Here are some numbered points:
[ -43   -9  -96  -35  -51   33  -64  -22  -32 -127   60   28   40  -57
  -34  127  -35  -81   -5    4    4  -74   59  125   77 -123  -37  -33
  -39  -72  -92  105  -40  -69  -29   83  -28  -61   11   33   95   16
   94   67 -120   43  -26   17   37   15   78   -4   15   -7  -35 -127
   10  -28 -127   54  -99   75  -26 -127] 0
[ 27 -43  66 -33  23 -22 -28   9  27 -50 -56 -50   8  67   3 -39   6  67
  67  25 -24  -1 -70 -73 -20  30  32 -18  -2 -30  44 -20 -53 -60  67   7
  45  42 -30  36 -32  16 -21 -74  50  26  11  36 -29  17  -8 -38  87 -27
 -40  -5  35 -28  -5 -30  37  28 -57 -43] 1
[-77  22 -70  -9 -12  22 -35  71  -9  71   6  25 -69   0  -4  -4  39 -17
 -45 -34  66 -30  43 -10 -10  61 -55 -30   6  37 -25 -54  89  39 -38  19
 -83   2  15 -33   6 -11   3  22   1  -5  10  -1 -47 -34 -39  25 -69 -11
  36  55  -2   4  40 -40  17 -26  51  79] 2
[-10 -41  41   8  -3   1  -6   0   6 -15  -4  37   8  20 -29  14   8  -4
  -1 -23   7  -2  10  11 -12   0   6  11 -25 -16 -16  23 -38 -21   1 -13
   4 -21   3   5   1 -11  -9  26 -15  -4 -46  -4  11 -20   3   5   1  12
  -2  -5 -11   8 -33  30 -11   2   3  -6] 3
[-21 -14   1 -27 -31  20 -13  49  22   8  12  21  19  26   5  -9   1  -4
   2   1 -53  13 -45   9 -46  68 -12 -33   9 -32  24  -3  25   9   4  30
  17  37  19  16   4  -3   2 -33 -16  50  21 -11  57 -19   5 -13  -9  10
  29  39  -8   7  19  42   7   9  25   9] 4
[-52 -33 -17 -39  -8  17 -71   9 -17 -59  26   6   6  44 -23  -7  -8  28
  40   8   2 -48 -33 -15  -9 -55   0  -5  14 -11 -47  17 -15 -38 -41 -14
  10   9  33  40  20 -28  -9  -7 -21 -14   4  17  16 -21  16 -24  20   0
 -21 -67  45  -1 -24  11 -23  29 -19 -33] 5
[ 34  -2 -34  10  15  24 -25  -2   3 -12  18  47  52 -21 -19  -8  -4  23
 -13  30 -22   0 -25 -67 -25 -12  -9  -6  -2 -13 -40  35  -5   6  14  -4
  14   9  -5  -4 -16 -23  14   7  12 -28  40 -21   6   6  52  29  -3 -19
 -16 -55 -15 -44  13  20  29 -43 -54  -1] 6
[-20   0   2   4 -23 -44  -3  55 -21 -25 -13  44 -10   9 -23 -77  -4 -17
  36  12  11 -22  24 -49  -5  38 -31 -59  30  59  -3 -27  57  29  -5  18
 -18 -32  24   6   7 -15 -53 -14 -22  29  41  39 -10 -60  21 -18  10  30
 -15  22  14  13   3  20 -76 -15   2  25] 7
[-33 -28 -56  -7  -8  11   0  17 -16  -8 -18 -15 -69 -46 -70  34  11   5
  23  17  -1 -10 -12 -17 -20  15  16 -14 -18  31   0  23  40 -51 -47  38
  14  15  -9  39 -70  34 -32 -17 -11 -26  -5  33  39 -43   8 -11 -20  16
  21  59  47 -10  57   4  12 -26 -13  20] 8
[ 12  -7   4  16  -4 -21  -3 -13  20  21  25 -15   0  14 -37   2  -2  20
   5 -41 -21  -4 -16  37  -2  -9  22  -1 -15 -14  -6 -12 -10   4  12   2
   2  11  31   7   9  15  16  -6   5   1 -16 -29  27  21   0 -47   7 -36
 -13 -46  -5  20 -24   5  18  -8 -14  10] 9
[ 14  50  13   9 -48  24  42  30  -5  75 -26  24  24  35   5 -74  43  -7
 -41   8 -12  29   8 -32  -6  16  21  30 -24  16  31   6  21  27  -3 -26
  -8  49   6 -11 -31  -9 -59 -12  19  -9   7  36 -44  14  -8  16  -8   0
  -3  32   0  28  43 -13 -15  -4  17   8] 10
[ -1 -18  44  27   3 -13 -15  44  23  44 -24  -2   5  -7  -5 -68  19   0
   6  -2  10  -4 -67 -29 -47  22  34   2  12  42  26 -13   2  48 -15 -33
   4  46  32  -2 -21   1 -61 -43  15 -14   0  -5 -18 -25 -23 -25 -10   8
  11  51  15  -2  49 -15   3  -4  -3  42] 11
[ -4   1  24  -2 -34  53 -23 -19  -5   4   2  11  23   4 -24 -22 -25   7
  21   4  -6 -21   1  15  11 -11 -28  24 -24  17  10 -29 -38 -25 -23  15
  -8 -11  -2  42  26   8   7 -11 -30 -22 -22   0   0  -7   0   6 -31 -55
   7   6  46  10  -5 -23   8  46   2 -34] 12
[-80  28 -15  -3 -40 -21 -24  87 -13  66 -37  12 -17   3  15 -78   6 -13
  15  -2  16  10  56 -32 -15 110 -22 -29  14  76 -36 -83 127  43 -59 -17
 -87 -14  52 -19 -47  -1 -60  31  -7  32  29  30 -31 -37  10  41 -13  14
  15  94  22 -21  57  44 -80   3  71  93] 13
[-10  61  21 -38  -9 -19 -24 -20  17  16   1  36 -19  13 -54  48 -31  -3
  -2 -15   6   1  62   3  -9  -6 -24   0 -17   9 -15  -4   7  -3 -41 -23
 -24  16  18   0  11 -14   7   7 -34  16   4 -30 -27 -16  20 -43  -7  -7
  -5 -67  22  22  -4  15  -9   8  19  -5] 14
[ 35 -62  30  -7  42  -1  -3  -9  -6 -33 -66   0  49 -19  34 -22  44  20
  52   4 -35  -9 -71 -28  -1 -40  41  11  15 -41   9 -44 -59 -13  40   3
  47 -29 -18  -6  -7   4 -30  15  76  11  23  -1  26 -16  11   1  56  -9
 -21  24  14  43  30 -15  55   1 -33 -29] 15
[  3 -37 -41  13  11 -17 -41  35  -1  -2 -70  41 -34 -40   4  12  21 -28
   8  -5  43 -18  35   6 -16  -3  14 -20 -19  16  30 -24 -12 -21  25   8
  12  -2  25 -17 -11 -24  25  14  12  29 -64 -26 -30  11   4  31 -48 -65
   8  27  -2 -21  41 -16 -11 -62  -2  14] 16
[ 12  33   8 -68   5   2 -63   1  20  11  52  29 -22  10   0 -38 -33 -19
 -31   0 -26   1   5 -31  28 -13  -5  11  -9   0  21  -8  50 -26 -60 -62
 -18  11  51   3 -22   8 -59 -26  -6 -28  24   8 -30  22   9 -23 -33  11
  18 -66  33 -14  14   2   0 -14   1  -8] 17
[-15  -2  -1  11  21  -1 -18  30 -18 -30 -10   8 -28  17   5   8  -4  15
   8  -5  47 -18   0 -11 -17 -31   4 -11 -11 -17  15  17 -36 -12  35  10
  13  17   7  -2   0  -6   8  12 -27   4   6  -5  23  -3 -13 -28  14 -49
   6 -34  24   9  17 -15  -6  15  17 -31] 18
[  6   7  -7 -46 -21  17 -12   9  -3  -4  24   7  15  62  -6  47 -22   5
  11  24 -15  15 -17   7 -16 -31   0  25  34   3  -1 -20  26 -43  -6  17
 -27  15  -7  39  -1  -9  23   1  17 -37 -39  44 -14 -24  -4   0   7 -14
  17  37  11  -7   5   7  33 -11 -30  -2] 19
[ -27 -108  -69   42   15   27   25  -11  -93 -111    1  -23   35 -108
   37   46  -18  -47  -42    3   19  -64    6   83   61  -77  -39  -74
  -28  -25 -106   89  -50  -12   35   96  -16  -80   -1   23   67   44
  114   79  -85   32   -9  -17   80    4   46   22  -17    9  -34  -29
  -36  -25 -108   66  -70   42    8 -121] 20
[ 13  46 -10 -14 -17 -28  13  29  27  80 -29   8 -42  30  -9  -7  58   3
 -21 -13  -8 -18  48 -48 -45  51 -13 -32  32  55  -3  -8  58  65   1 -44
 -45   5 -14 -11  -8 -26 -37 -17   5  13  14 -18  10   3 -39  32  -4  49
  29  51  13  24  17 -22  -3 -30  57  74] 21
[ 24  17  11  26  15 -15  42 -35   8 -29  -4  22  21 -29  -5 -12   4 -22
  17 -29 -32  13 -15  13   2  -1  20 -16  13  16 -16  27 -32  10  32 -16
  68 -30 -13  -6 -24  -1 -17 -12   3  -5  21   4 -22 -22  11 -25  -3 -25
  13  -4   4  37  -8  27  19  50   1 -19] 22
[ -6  20   9 -14  12 -14  10  52 -56  50  -1  16 -32 -10   7 -10 -13   5
  -3 -35  10 -25   4 -16  -4  11  16   7  15  11  41   3  -5   3  16 -14
  -9   6 -16   6 -22  -4 -39   8  14 -33   0 -22   9   5 -22 -23 -11  -1
   2  33  12 -18  11 -17  -2 -11  10  15] 23
[ 10  -8  14  15   6   0  -7  27   2  34  16 -18   5  -8  22 -40 -13  34
 -18  31  -2  22  13 -23 -29   6 -26  38 -37 -31  57 -35  -2  15  -6   0
  25   9 -16  -1 -51  43 -23  -7  38 -18  34 -10 -27 -25  -7 -25  -6 -22
  12  27  -9 -24  51  18  58 -11  15  23] 24
[  8  68 -13 -37 -34  27 -29   2  23  53 -19  40 -78 -20 -19  37  14  19
  12  28  13 -33  49  34  23  -3  -8  -9 -39   3 -18 -36  10 -12 -89   5
 -46  50 -43  20  -5   5 -32  -4 -32 -44  39 -46  -4 -10  -8   0   4 -17
  59 -13  23   9  27   9  36  -4 -58  31] 25
[ 63 -66  35  20  40 -38  15 -44   8 -14 -18 -42  29  -8  -3 -35  18  29
 -17 -15 -48 -10 -75 -39 -12 -34  64  41  15 -25  88  28 -62   0  33 -14
  73   5 -19  -1 -13  12 -24 -20  72 -16  25  29   8  41 -35 -33  30   8
 -33  30   9  29  23  -7  44 -22 -26 -25] 26
[ 52  29  -1 -23  15 -42  -2   7   7  32  14  -9 -17  -5 -10  -9  -6  49
  -5  -8 -14  40 -18 -20  10 -20  27  31   2 -31  52  -1 -30  -2   4  33
  12   5 -54  -7 -19   3 -30 -23  49  -5  33   7  -7  12 -39 -25  57 -30
  28 -48   4   6  59   5  25 -10 -47  20] 27
[  57  -25  112   -5   88  -28   25  -56   33   -9  -37   -5    3   35
   22  -63   26   51   26  -29  -62   -7  -95  -82  -95  -22   59   55
   42  -35   82   31 -106  -28   68  -72   88   22  -28   11  -59    6
  -99  -53   83  -65   10    8   25    6  -46  -35   55   11  -29   10
   76   62   57  -16  115   -1 -104  -23] 28
New points follow, each followed by the numbers of its two nearest points above, looking only along the 2 directions in which the numbered points spread most, nearest first.
[-12 -30  10  16  37  -8  58  15  24   7   1  -9 -10  -8  -5 -25  29   2
  -2  13 -26  19  -4 -20  11   6  -5 -21  -8  38  16 -15  17  49 -19   1
 -18  27  40 -27 -28  -3   0 -42  18   7  21 -20  -5   1 -21  15 -13 -23
  16  45  -9  10  26 -12  33 -25  23   8] 23 17
[ -74   21  -85   -5  -25   40  -54  -14  -49 -104   41  -25  -17  -52
  -12   97  -37  -62   15  -10   48  -24   44   95   77  -92  -19    3
  -39  -34  -67   96  -19  -37  -68   55  -22  -36    9   18   58    0
   88   70 -112   31  -23   22   18   19   73   33   35  -13    5  -65
    8   -1 -121   61  -88  101  -11  -98] 20 0
[ 55 -39  13   0  20 -13   4  11 -34  19 -20  15  34  32  -4 -46 -14  18
  41 -10  -6 -30 -73 -89  -8  11  71 -22  11  36  -6 -24 -30  -9  19 -16
  16 -10   3  29 -20  -3 -40 -24  37  10  -4   0  29 -13   2 -30  28  20
 -26  31  32  21  38  17  14  18 -62  14] 27 24
[ -69 -103  -60    5  -23   35  -55  -41   27 -102  -32  112   65  -32
  -16   35   50   44    2  -11   54    7  -75   30  112   -3  -31  -21
   35  -34  -62  -82  127   26   17  -48    2  -49   19  -42   -2  -32
  -16   75   78   15  -27   34  -67  -14   20  -58  -40   36   -5  -13
   47   28    9  -40  -23   63  -64   42] 14 12
[-77 118 -32  -9 -56 -35  84  58 -32  98   5  -2 -53 -16  -5 -13  -9 -39
 -52   8   2   8  91 -25   2  88 -65 -52 -10  70  -2 -12  32  45 -59  11
 -64  12  47 -12  -9   9 -19 -35 -49  65   6 -42 -10 -16   1  63 -32  -6
  37  46 -57   8  13  38 -50 -26  67  53] 2 13
[ -3  -2  60  12  26 -36 -15  15  23  28 -29 -33  -6 -22   6  -9   2  23
  51 -27  -3  -7 -20   4 -37   0  18  -4  20 -29  28  -7 -45 -14  44 -44
  58 -13 -39  -5 -33  -6 -36 -13  32 -22  68  25  60  28 -34 -15  47  -8
  13  21  42   3  12  -9   5   4  11 -28] 27 15
[ -3   9  11  12 -19  33   5   4 -18  -7 -14  20 -26  -1 -42 -27   5 -23
  -1  27 -29  -5   4  24  19 -20  -8 -12 -20  10   5 -13  30   1 -28  11
 -23 -13   5 -12  35   9  35  15 -33  44 -12  42   4 -20   6   7 -15  38
   1  -1   4  16  16  45 -18 -31  -2  16] 14 16
[  4 -28 -34   2  11  -8 -51  -4   1   4 -13 -14  -3 -13   7  41   9 -58
  -5 -22  11 -46  10  39  -7  35   7 -15   0  14 -12 -28  11 -22  13  -2
  27 -19 -19  19  -5  13  66  10  26 -45 -22  -5  10 -26  41  -8 -52  17
  18  17  -1 -35 -37   8 -25 -10 -10   7] 14 12
[ -7 -15 -14   3   6  29 -33  -5   9  -3  -1  14 -31   4  11   1  -7  11
   5  -9  -7 -10   5  41  21  -3 -24   7 -15  -3  17  38 -10   3 -30  31
  -3  23   4   0 -17  28   3 -36 -29 -62 -36  23  20  -5  28 -24  -5 -12
  24 -33 -13  -9  12   2  15 -25 -12 -10] 12 3
[ 36   2  42 -36  -9 -35   1   6 -51  49 -12  19 -11  65 -30  -3  -8   9
  -5  28  -6   5   5 -25 -46  -4  19  52 -14  39  55 -25 -14 -18  -5 -31
  23  42  -5 -11 -30 -22 -34 -30  21  -2 -12  -4 -27 -14   3 -20  16 -16
  17  15  27  42  34  16  22 -48  17   2] 24 11
[-26 -43   5  13   3   6  32   7 -34  -3  -4 -45  52 -53  25  39 -12  10
 -40  13  12  43 -18 -23 -16 -27  21   5  38 -10  12  30 -14  -8  27  30
 -14 -47   9 -12  52  40  20  27 -10  36 -55 -29  38   5  17 -17   0  11
  13   0  18  21 -14   1   7  43  -2 -63] 5 3
[-21  52 -25 -17 -19   0  25  17  43  38   0 -29 -58 -37  24 -24  21 -52
 -49  12  38  21  69  17   7  55  -7  17  23  45  -6   9  76  13  -3  15
 -21 -30  17 -19 -12 -18  -1  28  -1 -12  22 -40 -29   0  -7  55 -51  27
  17  -8 -44 -37 -32 -25 -62 -31  75  55] 7 25
